One turn moves every row onto another: examples first, then more rows asked
lareg: [ 1.33  0.60 -0.40  0.26 -0.05 -1.51  2.56 -0.39 -0.66 -0.94  2.34  1.68
  1.48  0.08  0.62]
veni: [ 2.04  0.40 -0.82  0.17 -3.13 -0.64  0.72 -1.16 -2.07  0.20 -1.96 -0.62
  0.29 -0.32  1.34]
dimen: [-0.42 -2.03 -1.93 -0.94 -0.14 -0.30 -1.03 -0.25  1.86  2.06  0.64 -0.37
  0.02 -0.84 -0.47]
kanu: [ 0.05 -0.64 -0.12 -1.43 -0.72  0.08  0.06 -0.02 -0.57  3.22 -0.90 -1.41
 -0.31 -0.95  1.27]
tanel: [-1.20  0.33  0.85  2.70  0.54 -0.56 -1.54  1.15  1.27  0.26  0.73 -1.64
 -0.64  0.70 -1.94]
tosor: [ 0.01  2.26 -0.45  1.15 -0.13  0.66  0.53 -1.40  0.12 -0.77 -3.11  0.26
 -1.05 -0.03  1.40]
lolep: [-1.10  1.72  2.26  0.98  0.92 -0.85  1.06  0.54  0.57 -1.92  0.38  0.52
 -1.11 -0.31  1.41]
sasim: [-1.79 -0.57 -2.40  0.43  2.12 -1.15 -0.88  0.50 -1.59  0.02 -1.04  0.22
  1.18  1.24  0.79]
zir: [ 0.66 -0.18 -1.80  3.25  2.24  0.67 -0.56  0.07 -0.52 -2.19 -0.40  0.70
 -0.82 -1.01  1.05]
taki: [-0.18  0.73 -0.96  3.48 -1.11 -1.62 -1.90  0.76 -0.74 -0.55  0.74  1.46
 -1.19 -1.03 -1.31]
lokin: [ 0.07  2.35 -0.68  1.43  1.19 -1.31 -0.28  1.11  1.24  1.90 -0.60 -1.12
 -1.69 -0.28 -0.42]
Tuga: [-0.74 -1.01  0.35  2.00 -1.52  1.93 -0.11  1.37 -0.86 -0.72  0.32 -3.02
  0.05 -0.84 -1.19]
Vuzug: [-2.07 -0.75 -2.03  1.44 -1.74 -2.09 -0.13  1.59 -0.68 -0.90 -0.05  0.50
  0.04  0.93  2.04]
kevi: [-1.48 -0.98  1.20 -0.99  0.40 -1.37 -0.75 -0.59  1.18 -2.37  1.67  0.46
 -0.18 -0.73  0.47]
tif: [ 0.82 -1.41  0.19  2.30 -0.52 -0.36  1.37  0.01 -3.23  1.38  1.00 -1.31
  1.24  0.26  1.19]
numaf: [ 1.87  2.50 -0.76  0.74 -0.68  0.44  2.32 -1.18  0.37 -2.19 -0.88 -0.13
 -0.17  0.68  0.34]
Poso: [-1.35 -2.44  1.38  1.06 -0.26  0.52 -1.31 -1.03 -2.06  0.56  1.55 -1.47
  0.73  0.49  0.17]
pugo: [ 0.79  0.14  0.21 -1.39  2.25 -1.26 -0.93  1.04 -1.24 -0.85 -0.10 -0.26
  0.44  2.27 -1.16]
pur: [ 1.45 -0.29  0.96 -0.78 -0.80  0.47 -0.22  0.52 -0.79  0.70  1.51  0.48
 -1.24  3.47 -0.27]
meb: [ 0.74 -1.29 -0.99  2.25 -0.79 -1.69  0.17 -0.06  0.24 -0.01  2.83  1.39
  1.21  0.68 -1.41]
luzib: [-0.83 -0.36  1.36  0.10 -0.54  2.06 -0.90 -1.86 -1.40 -1.17  1.96  1.42
 -1.49 -0.23  0.44]
Kizab: [ 1.16 -0.60 -0.29 -2.34 -0.40 -0.98 -1.66  0.68  0.03 -0.98  0.06 -0.53
 -0.87 -2.24 -1.30]
noge: [ 0.09 -1.31  0.13  2.31 -2.06  0.59 -1.44  1.62 -0.84 -0.02 -2.10  0.60
 -0.43 -1.81  1.16]
mig: [ 0.99  3.01 -0.49 -1.12 -1.16  1.09 -1.96 -1.06 -0.30  0.22  1.21  0.26
 -0.92 -0.03 -0.89]
zupif: [ 2.34  0.38 -0.19  1.40 -0.64 -0.65  1.81 -0.75 -2.31 -2.28 -1.78 -0.82
  1.11  0.10  0.76]
dab: [ 0.16  0.56  0.76  0.01 -2.95  2.57  0.87  0.52 -0.07 -1.47  0.40  0.71
  1.57 -0.49  0.01]
pimib: [ 2.93  0.16 -2.33  0.18  0.74 -0.35 -1.11 -0.31 -2.28 -1.01  1.28 -2.02
  0.35 -0.78 -0.60]
Bati: [-0.81 -0.52 -0.55  0.49 -2.51  0.60  0.92  1.89  1.23 -0.01  0.82 -0.72
 -1.38  2.39  1.07]
sukeb: [ 0.53 -1.15 -3.38  0.94  1.05  1.44  0.69 -0.71 -0.16  0.10  1.06  0.90
  1.20 -0.99 -1.31]
Dapab: [ 2.29  1.71 -0.90  1.13 -0.61 -0.09 -0.64 -1.58 -1.43  1.20 -2.51 -0.67
 -1.64  0.51  0.49]

noge -> dab
zupif -> tosor
Where do these go?
Kizab -> sukeb
lareg -> lokin
sasim -> Vuzug
Poso -> kevi

